In the rows, 128 means zero.
Each path below is one point turned by a fixed rotation once a step. After each direction that follows a path, write how fast that rotation turns it, in deg/step (0 if it stays still).
Each turn is a multiple of 5 degrees from 10 to 175, or 0.
Each row of a path follows its step; steps can be skipped.
Rotation 1:
step 0: [126 132 117 112 115 128 128 122 131 126 125 116 128 126 112 121 125 113
 132 129 125 123 129 132 146 126 121 137 134 135 139 126 125 129 136 124
 125 125 121 117 128 120 123]
step 15: [125 119 138 141 121 126 144 120 134 145 119 125 129 123 137 134 117 127
 134 125 128 134 119 118 131 137 128 124 125 128 116 122 130 132 118 124
 131 130 121 124 126 142 121]
step 17: [122 134 122 129 125 121 132 133 122 129 133 116 150 142 140 138 124 130
 129 133 130 120 122 138 136 122 126 123 137 125 126 121 127 119 136 120
 137 120 134 119 126 119 131]
step 18: [113 140 126 126 128 122 139 134 127 126 119 136 126 135 117 132 131 126
 134 135 135 130 131 138 121 128 109 123 123 116 142 136 136 137 127 128
 116 123 134 123 127 123 132]
step 19: [122 133 137 120 136 114 123 133 117 126 125 125 124 128 133 122 128 140
 130 112 121 130 125 109 134 136 129 125 123 116 139 128 122 123 132 135
 120 125 134 138 119 124 127]
step 25: [125 131 116 123 132 123 118 124 120 135 133 128 139 137 123 125 119 127
 140 122 115 132 124 130 128 135 121 132 127 126 141 130 130 126 126 140
 151 121 132 118 127 123 121]
step 26: [116 131 123 115 131 135 132 135 131 131 132 118 131 129 129 141 133 124
 123 135 120 128 129 131 115 129 113 131 118 123 124 134 134 123 137 145
 128 133 134 146 134 126 134]
step 31: [104 122 116 112 127 138 133 137 130 122 137 121 128 119 118 123 138 129
 127 126 119 128 122 136 123 132 133 129 120 124 137 123 122 127 125 129
 126 130 119 115 132 128 131]
[132 127 130 130 126 127 129 131 131 131 128 129 129 128 129 128 129 130
 126 129 127 125 131 127 127 130 126 126 134 131 127 130 133 122 127 121
 128 126 128 127 132 129 128] : 60
[130 126 130 131 129 129 132 127 126 127 128 127 128 126 127 131 126 130
 127 127 134 128 129 126 126 129 128 129 128 128 129 137 131 132 128 132
 124 124 124 129 128 127 131] : 130
[128 129 132 132 129 125 130 126 128 126 124 128 124 128 131 132 131 128
 124 129 130 133 125 129 130 127 126 126 133 130 131 123 128 129 130 129
 129 124 130 126 126 131 130] : 10
[130 130 127 129 123 130 129 128 131 132 130 128 131 126 133 128 128 126
 125 122 128 125 129 127 129 131 130 127 127 130 130 129 127 131 131 127
 128 127 132 126 121 125 129] : 145
[128 129 121 133 130 126 129 125 130 129 128 122 129 131 128 131 127 129
 129 130 123 126 125 127 128 129 126 129 126 130 133 128 131 131 131 125
 127 130 125 126 130 127 128] : 45
[131 130 122 127 128 128 131 128 129 126 127 128 128 127 129 128 128 128
 126 124 127 126 128 127 135 122 126 128 131 129 124 126 131 126 128 132
 128 130 125 134 128 124 131] : 110
Rotation 2:
step 4: [128 116 122 116 132 111 138 110 119 127 140 131 127 123 125 123 139 131
 133 128 126 117 136 127 132 134 134 129 118 133 120 130 142 123 146 120
 144 126 116 122 125 123 128]
step 8: [132 124 133 133 118 132 140 125 129 129 127 128 119 129 129 128 139 145
 118 129 124 127 124 123 121 148 117 127 136 126 134 121 127 126 107 123
 134 131 114 121 125 106 133]
step 10: [130 135 126 138 125 131 128 130 131 109 131 120 130 132 127 134 133 126
 124 124 122 120 123 127 117 146 132 155 141 119 118 121 125 120 145 126
 127 130 131 121 139 127 128]
step 12: [116 107 121 138 135 116 126 134 117 118 125 136 130 120 130 131 124 132
 132 131 110 122 124 130 115 122 127 126 129 109 130 125 134 125 140 128
 127 132 118 122 110 124 129]
step 13: [129 124 131 144 116 124 131 135 132 123 128 136 143 134 139 130 142 126
 129 122 123 119 113 127 125 133 138 136 135 132 138 134 139 128 116 117
 124 141 131 118 134 109 130]
step 16: [129 125 119 121 121 130 143 132 121 123 131 124 124 124 127 132 129 123
 136 130 127 127 126 125 131 152 139 120 108 135 135 118 141 122 126 111
 117 141 126 127 127 114 122]
step 30: [110 115 130 132 125 118 143 139 126 117 126 133 126 121 142 124 135 127
 135 123 128 119 123 144 134 115 134 135 132 126 131 131 133 127 140 113
 120 131 124 126 132 110 123]
step 31: [137 119 131 122 122 125 125 146 124 131 133 129 125 133 131 114 137 121
 146 123 132 123 118 111 134 134 123 130 126 125 142 124 136 121 114 128
 129 128 119 113 126 116 137]
[123 127 126 131 128 126 127 129 128 124 129 130 124 125 130 127 128 131
 127 126 129 131 125 128 129 127 124 126 125 134 129 126 129 130 126 128
 130 131 125 123 124 126 124] : 80
[131 128 128 124 128 126 130 129 129 129 126 129 123 132 129 126 130 133
 124 126 125 126 123 127 126 124 132 123 129 127 130 128 131 129 130 126
 130 129 128 127 128 128 132] : 80
[132 128 129 126 129 125 125 127 129 120 125 124 128 130 127 128 131 124
 127 127 125 128 126 125 128 127 125 130 129 128 127 129 123 131 126 130
 124 130 128 127 129 123 130] : 140
[128 128 125 129 129 129 125 124 129 127 127 134 129 125 129 126 124 130
 129 126 122 129 129 126 128 122 129 128 128 128 124 127 129 126 129 130
 124 127 124 132 127 128 130] : 125
[128 123 127 129 134 127 122 130 130 127 132 129 128 131 125 131 134 129
 129 130 129 127 130 124 128 126 129 127 126 126 127 129 128 124 128 130
 130 128 127 125 126 133 127] : 130
[131 129 131 128 127 125 128 127 128 124 127 131 128 130 124 126 125 127
 127 131 127 126 133 129 126 128 131 123 126 130 131 129 126 127 126 124
 128 122 128 129 128 127 122] : 140
[130 129 131 127 127 129 126 131 126 125 130 125 128 129 130 125 123 130
 129 125 128 128 124 128 130 125 130 133 127 129 128 123 128 126 125 129
 129 124 129 126 132 134 126] : 85
[125 128 127 123 130 129 129 128 133 125 125 127 129 126 131 128 128 127
 132 127 125 131 130 130 126 127 131 132 125 127 133 128 128 128 132 128
 129 126 132 126 123 128 128] : 60
Rotation 3:
step 2: [133 111 134 130 120 120 107 114 133 129 117 129 125 134 125 141 127 114
 125 125 120 113 117 140 141 132 131 135 128 119 122 137 130 125 124 122
 127 131 134 123 134 131 128]
step 7: [128 135 120 129 126 115 127 114 133 128 117 140 114 131 137 144 129 130
 128 114 129 124 127 134 140 135 128 123 126 118 141 125 124 118 121 113
 123 117 140 133 124 119 125]
step 11: [122 136 123 123 142 128 113 119 133 110 136 127 134 120 139 129 117 129
 129 118 122 125 124 136 127 132 131 122 129 136 137 120 133 127 124 120
 126 129 145 146 129 145 131]
step 16: [132 132 128 131 124 117 121 128 129 117 147 138 126 134 127 135 117 116
 124 124 108 118 134 134 127 137 123 133 121 125 131 120 136 130 132 140
 147 119 132 134 127 140 129]
step 18: [114 124 128 132 130 134 113 134 131 132 126 137 127 129 123 139 126 104
 129 107 117 113 132 124 128 133 115 130 136 122 133 127 142 133 122 126
 132 129 135 122 130 135 132]
step 26: [118 124 123 129 140 118 126 121 128 134 116 131 123 129 134 123 137 124
 126 113 116 126 140 142 132 135 128 121 134 130 140 107 126 127 134 128
 128 117 140 138 138 128 136]
step 27: [128 128 114 136 141 120 114 107 138 133 123 130 131 127 136 128 120 125
 118 119 135 129 125 134 141 138 135 127 130 123 126 125 117 122 132 131
 129 116 133 136 139 137 139]
step 29: [129 134 122 128 137 123 121 130 134 120 137 131 135 131 136 137 114 127
 128 122 120 128 131 147 135 132 141 129 128 128 126 124 138 117 131 136
 149 135 140 144 135 139 129]
[128 127 129 128 130 127 123 128 126 129 129 125 131 128 130 133 135 125
 129 129 125 127 129 124 126 123 132 130 129 130 129 132 129 125 127 127
 126 128 126 127 128 133 129] : 110
[122 125 124 129 127 129 126 126 132 125 131 131 130 130 132 125 130 131
 132 131 129 133 124 128 130 125 127 127 126 126 129 129 127 127 128 129
 131 124 124 128 128 131 125] : 140
[130 130 128 130 133 131 126 128 129 126 134 129 130 125 125 131 130 133
 126 129 129 133 130 129 128 131 132 128 129 130 127 125 131 132 125 130
 129 125 132 125 129 129 126] : 20
[126 127 132 128 130 129 127 129 129 123 127 123 127 129 125 129 125 130
 131 132 130 130 123 133 128 128 127 127 132 130 128 133 129 126 129 128
 127 134 131 128 132 128 128] : 40
[127 125 133 126 125 128 129 127 128 127 127 130 127 130 133 126 130 127
 131 128 126 130 129 127 126 132 128 124 127 133 130 125 130 128 126 127
 121 126 133 129 126 128 124] : 170
[123 124 128 134 130 130 130 126 129 133 129 123 127 128 130 126 124 125
 127 128 129 127 131 130 129 127 127 128 129 132 125 128 129 130 125 125
 127 126 127 123 130 128 129] : 85
